A single turn carries every row of the set below to another of its rows. Some are shown first; where does it send the rows asked next?
Z_133: [  5   3  -9  20   7   7  12   6  -9 -27 -11 -12 -14 -11   2 -10   3 -17
  -4]
Z_571: [  4 -11  -4   2   7   1  34   5   3   2   2  -5   5   4  16   2  12 -19
   7]
Z_837: [-17   3 -10  -8  20  -8  -5 -14 -21  -4  -7  -3  11   3 -12  21 -24  20
   7]
Z_696: [  6  13 -11 -26  11  -9 -10  -9 -16  23  21 -16  -4  11 -25 -17 -10  25
  12]
Z_53: [ -4  43  -4  -1   0  -4 -11  -4  -1   2  -4  -6 -21  -1   1   1 -15  39
   5]
Z_12: [ 14  13  17  -8  -7   2   4  35   6 -15   3  -9   3  -3  -1   7 -27   5
  27]
Z_318: [ 11  -4 -14  -7   6   1   4   1  27  13  17 -22 -25  11   3 -10   0 -23
 -12]
Z_235: [  1   5   0  27   6   8  13  17  23  -4   7 -18 -20  29  19   4  -4   0
   9]
Z_445: [ -6  12   3 -22  12  19   4   1 -11  23  15   6 -23  -3   5  -3  13  -1
  30]
Z_217: [ 14  12   6   6   5  -1  -9   4  -1   1  14  -7  21 -26  -9  -6 -19 -22
   2]
Z_406: [ -7  20  -6 -10  15  -1  -7 -22  -9  -8 -19  10   7  12 -21   5 -16   6
 -10]
Z_8: [ 10   1   6 -16  15 -10  -4 -18  -1   7  16  -5 -12  26 -32  -9 -24  29
   5]
Z_793: [ -5 -34   4  17  10   6   1   0  -3   8   4  -4 -15  11   0  -5 -21  29
   8]
Z_659: [ 38   9 -16   5  10   7 -20  29   7   1  17  -3  -6   5 -16  -1 -24   4
  -1]
Z_386: [  5  12   1   5 -31   6  -7  18   0   6  19 -16 -13  21  19  -9   1  -9
  15]
Z_151: [-22  19  -9   8  -3   5  -8   5   9  20 -24  -6 -23   6 -15  -6 -11  -8
 -12]
Z_787: [  0  42  15 -11   1   3  -5 -17  -3   3  10   9 -10  13   2   2  -6  27
  17]
Z_744: [ 14 -18 -10   4   8 -13  10  10   1  10  28 -11 -29   8 -16  18 -15 -19
   7]

Z_133 goes to Z_386
Z_659 goes to Z_217
Z_235 goes to Z_318
Now find these:
Z_837 goes to Z_53
Z_787 goes to Z_8
Z_445 goes to Z_793

